(in the rows, 128 means zero)
One turn moves every row onto another: examples first, then more rows asked:
Lura: [178 140 106 139  88 124 123 134 127 117 126 134 150 138 103 140]
Dabo: [164 140 155 135 114 128 129 121 147  93 133 125 115 163 132 119]
Gek: [165 153 136 124 119 131 134 106 157 126 132 138 147 113 136 143]
Gir: [156 144 120 122 129 133 131 103 145 136 149 154 137 122 140 137]
Gov: [163 119 113 142 117 126 131 134 115 147 108 131  90 123 138 134]
kiguz: [165 143 152 132 115 124 127 134 146  93 135 128 117 164 126 116]
Zuf: [149 124 126 135 112 137 112 117 153 158 101 131 119 122 109 133]
nud: [171 152 139 128 118 128 135 103 157 123 134 139 148 115 138 138]
Dip: [154 116 114 142 110 116 125 143 136 142 114 131  82 129 150 141]
nofa: [135 106 145 138 118 136 133 115 152 127 115 133  99 133 123 123]
Tumu: [177 135 105 141  89 137 122 140 125 110 123 130 145 147 104 138]
Vofe: [153 123 114 143 123 117 125 134 135 147 118 136  82 130 144 138]
zimat: [171 134 100 126  91 121  96 138 125 130 132 128 141 150 116 138]
lugeg: [173 140 106 137  89 124 122 141 127 116 124 130 150 142 101 142]
bas: [168 145 150 140 110 123 128 132 146  92 136 127 122 165 128 113]
kur: [158 124 112 144 119 121 115 141 134 151 110 131  89 126 148 136]
zupap: [171 154 138 119 120 130 134 107 158 124 129 138 146 114 137 144]
muvon: [167 127 128 139 108 119 123 139 128 147 103 120  83 136 144 131]
vori: [163 127 124 142 110 128 144 135 139 149 110 136  87 125 153 136]
zumur: [158 137 137 131 100 121 128 135 159 107 147 137 111 173 146 120]
mumit: [148 107 126 147  91 146 120 149 151 132 102 128 114 140 121 120]
Baz: [151 131 109 121 133 141 118 110 144 138 149 150 126 119 142 138]
sorad: [172 154 131 125 117 136 135 101 159 131 126 139 146 117 132 148]
Puda: [164 124 100 122  92 121  89 136 133 134 134 122 122 150 120 142]
vuz: [161 147 151 136 113 125 130 134 148  94 134 128 119 165 129 116]
seza: [176 137 104 135  91 128 125 143 127 113 124 135 145 141 101 142]
nitis: [153 132 128 131 104 129 126 136 168 120 147 140  97 170 146 126]

zumur moves to zimat
Gek moves to vuz
Now these:
nofa moves to mumit
kur moves to Vofe
muvon moves to Gov
Dabo moves to Tumu
bas moves to Lura
seza moves to zupap
nitis moves to Puda

One turn moves every row onto another: examples first, then more rows asked:
vul: [140 129 125 124 120 137 152 110 102 112 101 119 164 130 124 134 137 120
 100 114 137 118 136 119 110 148  96 105 156 124 137 145 139 120 113 123
 166 123 135 133 139 164 112 120 137 134 112 135  88 134 138 106 142 138
 130 135 128  97 132 129 139 133 134 129 119 120 135]
bolag: [131 105 131 136 145 143 130 134 121  91 118 141 115 110 157 134 111 152
 135  91 129 140 121 151 140 137 145 105 112 125 131 148 161 116 146 128
 122 122 139 122 115 129 140 140 115 111 117 143 124 135 129 133 103 125
 112 134 127 154 119 124 141 141 130 109 137 134 156]
kotov: [142 129 122 121 120 127 152 122 114 118 114 105 168 142 120 125 140 119
 106 123 137 112 126 111  98 146 106 105 146 128 139 141 149 116 114 124
 163 110 135 134 143 152 116 114 138 135  98 130  96 137 141 116 148 133
 140 122 127  97 138 127 145 138 127 147 111 123 135]
ded: [129 127 121 133 137 128 130 117 116 135  99 127 104 123 156 129 144 122
 130 143 129  89 136 118 113 117 123 155 120 120 164 135 138 142 127 123
 101 126 129 147 144 128 147 147 154 137 130 128 113 105 147 120 130 122
 135 119 109 106 143 117 134 127 127 135 153 125 122]
bib: [126 124 146 146 112 116 144 109 133 130 100 126 143 134 144 130 122 145
 108 119 101 131 144 122 107 135 111 141 143 121 118 114 116 116  94 146
 123 135 162 114 130 145 120 127 123  99 104 132 140 114 122 124 120 127
 140 128 104 129 113 129 114 135 107 117 132 127 104]
sivul: [139 115 135 138 114 119 124 113 132 144 110 124 139 142 142 130 119 134
 108 117  96 140 152 133 107 134 117 139 158 119 122 114 127 123 120 151
 133 148 160 112 125 145 133 135 126 108 117 142 145 102 130 110 124 127
 117 150 101 134 106 129 107 137 113 122 134 140 115]
zaz: [143 131 111 121 109 146 148 115 118 107 106 103 167 151 119 124 140 114
 119 127 140 123 124 118 114 145 100 111 140 132 142 140 137 112 121 120
 160 119 148 128 139 154 116 114 138 143 108 122 102 132 147 110 148 136
 132 118 125 100 135 136 145 139 129 146 101 128 132]
vaves: [102 154 124 108 128 120 151 119 116 143 158 142 114 130 145 130 104 116
 125 139 126 116 111 153 117 125 118  93 119 144 140 126 121 155 139 120
 121 102 124 133 115 126 118 140 114 138 141 143 120 131 127 134 125 132
 127 112 113 119 135 113 158 127 135 126  99  98 145]
Pumib: [110 145 118 119 134 119 155 127 109 141 148 159 113 140 134 125 108 120
 127 130 123 117 117 152 118 133 124  89 123 148 132 113 122 156 126 119
 117 101 134 137 105 113 123 131 123 125 142 142 123 136 129 129 108 137
 121 121 108 127 132 116 150 128 134 124  88 103 131]
zedi: [116 145 115 111 122 120 146 128 118 129 149 145 119 134 146 134  99 117
 134 141 130 125 113 164 123 130 114  89 120 138 137 121 116 162 134 120
 115 105 121 136 102 106 129 135 117 122 135 144 135 136 130 128 110 119
 126 107 109 120 135 112 157 119 139 124  98 104 135]
tige: [131 116 141 144 118 124 140 105 131 131 108 119 146 130 146 131 126 142
 101 131  85 133 152 135 102 135 114 133 153 121 125 116 123 124 117 147
 125 136 159 108 119 136 127 131 121 105 129 135 138 111 117 126 117 133
 128 135  99 133 104 139 107 145 101 125 129 135 106]
zimu: [139 132 135 120 116 101 130 128 131  96 129 142 139 145 116 108 110 128
 161 139 112 160 107 152 125 110 120 132 130 137 106 137 148 129 140  91
 144 135 119  98 121 121 141 116 138 140 121 142 111 129 120 120 133  93
 131 111 124 122 121  97 150 122 125 128 120 135 128]
devib: [123 109 124 124 129 152 134 133 132 100 117 136 117 107 160 128 114 142
 137 103 127 154 123 158 134 135 141 108 121 137 133 141 155 130 146 130
 122 118 135 121 101 121 145 147 112 112 118 145 126 135 131 134 108 135
 125 124 132 162 109 121 151 136 132 114 130 140 154]
zof: [111 133 125 107 133 132 140 129 102 135 157 150 118 146 138 129  99 123
 128 133 126 114 108 155 122 130 118  88 121 136 138 124 124 162 141 123
 114 116 131 139 106 117 120 127 112 132 141 146 119 133 129 132 121 115
 125 120 105 125 120 113 152 123 139 125  94  92 142]
Regu: [143 117 137 146 104 117 145 109 133 139 108 122 142 133 144 124 114 144
 115 120  92 135 149 127  99 131 117 147 153 117 114 125 125 120 115 153
 133 133 147 109 124 139 125 126 126 110 116 129 143 110 127 124 130 131
 124 136  97 133 109 136 111 138 109 123 139 143 104]
Lut: [143 130 141 138 113 123 145 106 128 131 101 127 131 140 138 117 119 137
 106 123  94 135 142 131 108 126 111 139 146 115 126 106 137 129 108 146
 135 151 153 101 121 139 133 137 126 102 117 141 128 107 124 116 108 139
 118 141  93 130 111 135 113 157 107 112 133 134 103]
Lalak: [148 126 122 123 112 148 142 116 108 107 111 110 155 133 114 127 140 113
  95 120 144 128 121 124 118 147 105  98 147 129 123 126 135 117 121 124
 166 119 123 127 144 155 117 124 134 141 108 130  97 127 144 103 143 143
 135 113 112 100 142 133 138 136 127 150 112 131 123]
goz: [137 123 118 129 133 123 130 104 114 140 106 124 114 128 144 132 137 119
 134 153 128  98 142 120 126 111 121 147 110 126 159 135 137 139 139 118
 108 129 119 146 142 126 154 147 160 141 143 131 107 119 142 114 131 135
 139 127 103  99 141 110 126 117 118 124 152 120 116]
bes: [126 118 136 147 116 127 139 103 118 130 100 123 144 136 138 131 119 130
 108 123  94 134 137 121 102 133 106 134 152 125 122 122 120 118 128 153
 133 137 161 101 122 156 133 124 121 108 129 141 146 116 116 121 114 128
 129 143  96 125 103 130 102 144 107 123 127 140 108]
Dofu: [135 120 116 118 139 127 127 112 118 126  91 116 119 125 142 137 143 122
 127 140 131  92 137 116 121 121 114 149 114 121 160 127 134 143 126 122
 104 136 123 133 146 129 162 139 155 135 135 118 102 102 144 107 132 116
 136 126 108 103 152 115 129 125 124 118 144 128 111]
Seram: [135 130 125 125 117 102 130 139 136  75 130 151 135 144 116 120 105 130
 152 137 124 161 104 156 126 103 112 126 138 134 109 129 158 121 138 100
 149 130 122 107 114 118 139 129 129 125 125 144 110 135 122 129 124  98
 133 115 135 119 122 106 151 118 133 137 113 132 137]
dapo: [137 121 126 133 141 142 119 113 117 145  96 124 110 123 142 131 128 116
 118 146 118  88 141 120 121 116 121 152 110 121 150 134 135 139 144 117
 106 132 123 153 137 128 155 136 153 137 144 138 107 110 133 113 128 122
 142 124 102  96 129 107 123 129 124 123 149 125 115]
Dofi: [119 105 126 121 145 144 134 133 123  96 124 133 107 111 155 131 124 135
 135 105 118 144 134 153 137 134 149 104 115 122 136 143 162 120 141 128
 128 124 149 116 116 115 142 149 120 113 125 146 136 122 135 136 113 136
 123 131 127 163 113 125 151 134 132 110 142 141 144]
gebe: [109 153 123 122 135 124 142 111 112 120 147 144 115 139 138 127  89 122
 132 136 131 118 113 152 129 130 120  93 123 144 120 125 128 164 133 123
 116 104 129 131 111 110 115 129 116 137 142 140 126 143 133 128 118 132
 120 116 106 122 129 116 156 123 150 118  97  92 129]
bulam: [133 126 120 138 134 125 127 106 122 138 107 133 129 133 148 136 141 125
 117 144 132  99 139 113 107 117 129 162 118 132 150 136 139 137 131 119
  96 120 123 142 135 134 154 135 149 133 130 128 109 109 152 119 128 118
 145 127 115 103 153 114 124 122 127 111 161 119 112]
vopem: [120 116 121 132 128 159 127 135 126  92 121 136 114  91 150 140 126 139
 146 107 125 152 125 149 135 139 148  97 129 120 133 149 160 128 146 126
 124 122 142 122 117 134 144 146 119 109 121 139 115 119 130 137 122 131
 120 122 127 165 113 125 145 136 139 115 128 137 144]
Vofet: [114 143 135 116 134 120 146 122 108 127 151 142 116 138 150 133  94 124
 129 126 131 114 114 156 118 129 116  96 113 141 139 128 108 151 135 117
 119  93 123 141 115 118 120 127 103 131 142 137 130 135 124 129 109 124
 124 101 101 123 144 111 151 135 143 114  99 103 132]
bupa: [119 110 130 128 133 154 125 126 117  92 121 135 105 112 147 130 118 138
 147 103 130 151 122 152 133 145 144 111 121 126 146 135 156 116 152 131
 122 127 151 114 119 116 149 132 107 117 126 150 130 126 131 136 119 130
 125 132 123 159 106 123 151 133 138 113 118 136 154]
lovin: [141 132 123 130 113 109 128 127 129  76 134 143 138 142 112 124  96 129
 160 134 112 148 111 150 130 103 118 129 140 134 113 127 143 115 150  97
 143 141 122 109 120 121 127 112 128 144 122 146 109 133 123 127 118  97
 126 119 121 124 110 106 153 125 129 132 106 126 137]
Bepa: [131 114 143 147 106 115 145  95 131 134  94 129 147 134 146 118 119 137
 105 117  99 128 150 127 111 134 118 145 147 125 115 111 109 130 118 142
 127 134 151 112 130 136 130 123 124 114 127 130 132 103 121 118 117 136
 117 124 102 124 104 134  98 137 108 128 131 137 107]
faro: [115 115 127 129 137 145 123 120 122  95 120 136 122 104 145 139 112 153
 134 105 129 153 132 148 141 129 152  99 117 131 136 139 166 127 151 138
 114 122 141 112 118 121 135 146 115 114 124 139 120 131 128 129 112 128
 125 132 121 164 112 110 155 140 143 110 130 130 151]
refiv: [143 132 124 122 115 148 149 123  98 108 104 101 160 135 126 125 136 114
 111 131 143 104 127 116 127 148 104 107 148 117 141 133 135 102 129 122
 160 114 138 122 134 157 117 112 142 138 107 130  88 134 131 115 135 129
 140 126 124  93 133 128 143 137 132 138 118 126 125]
fabe: [121 137 138 124 126 113 128 134 133  72 132 140 141 144 123 116 104 134
 155 132 121 163 120 149 130 107 118 129 132 136 100 124 153 121 138 105
 137 134 124  92 124 113 124 117 134 132 128 142 107 131 125 119 128  90
 126 111 121 122 120 101 146 124 134 135 109 125 137]
Ber: [139 129 138 117 120 141 149 118 110 102 102  97 154 137 123 119 142 115
 109 126 138 123 127 114 119 146 107 103 159 120 132 142 138 115 126 122
 170 121 129 125 134 161 120 115 145 139 101 130  99 137 146 116 142 135
 136 121 129  98 134 136 149 140 131 144 112 123 135]
Fuz: [140 134 117 126 133 129 127 110 111 139  93 131 114 128 146 129 143 120
 117 151 118  89 135 134 131 106 128 162 115 118 166 134 135 150 133 124
 106 126 128 156 137 133 141 144 144 141 133 131 100 108 141 122 130 125
 126 122 109 107 138 117 135 126 128 128 142 129 130]
Miz: [136 135 130 131 105 103 134 135 135  75 135 141 142 141 100 118 104 134
 154 131 110 159 114 148 126 115 120 130 140 138 101 125 146 125 148  98
 146 127 126 102 116 117 132 131 144 137 119 139 118 130 125 132 140  95
 127 120 121 114 115 109 149 133 120 136 112 128 133]
Pize: [143 131 142 134 116 101 125 135 127  77 133 142 134 146 105 124  93 135
 158 126 131 154 113 148 116 112 106 124 132 137 109 131 149 119 148 100
 133 133 127 100 117 121 130 129 127 129 124 139 106 123 119 124 130  87
 127 110 128 108 133 106 140 129 129 131 116 124 128]
ravo: [142 128 133 132 108 142 159 114 109 109 109 104 149 131 125 126 127 121
 101 119 143 119 134 111 110 149 105 112 143 118 128 136 143 122 110 114
 152 112 135 138 143 161 113 112 140 141  95 122  96 140 150 110 142 125
 140 123 136 103 147 129 133 132 137 140 126 135 129]
fuva: [133 135 123 129 134 136 121 108 116 136 100 131 124 125 152 137 151 118
 118 139 130  93 131 132 120 109 124 153 116 126 171 144 146 147 131 100
 110 128 120 132 138 135 153 140 146 139 141 129 115 119 144 108 125 137
 125 111 105  97 134 108 121 127 121 120 148 123 119]

Lalak moves to Lut
refiv moves to bes
Now these:
fabe moves to faro
lovin moves to bupa
tige moves to goz
devib moves to zedi
zimu moves to vopem
kotov moves to Regu
Miz moves to Dofi
ravo moves to bib
sivul moves to Fuz
Bepa moves to Dofu
bolag moves to Vofet

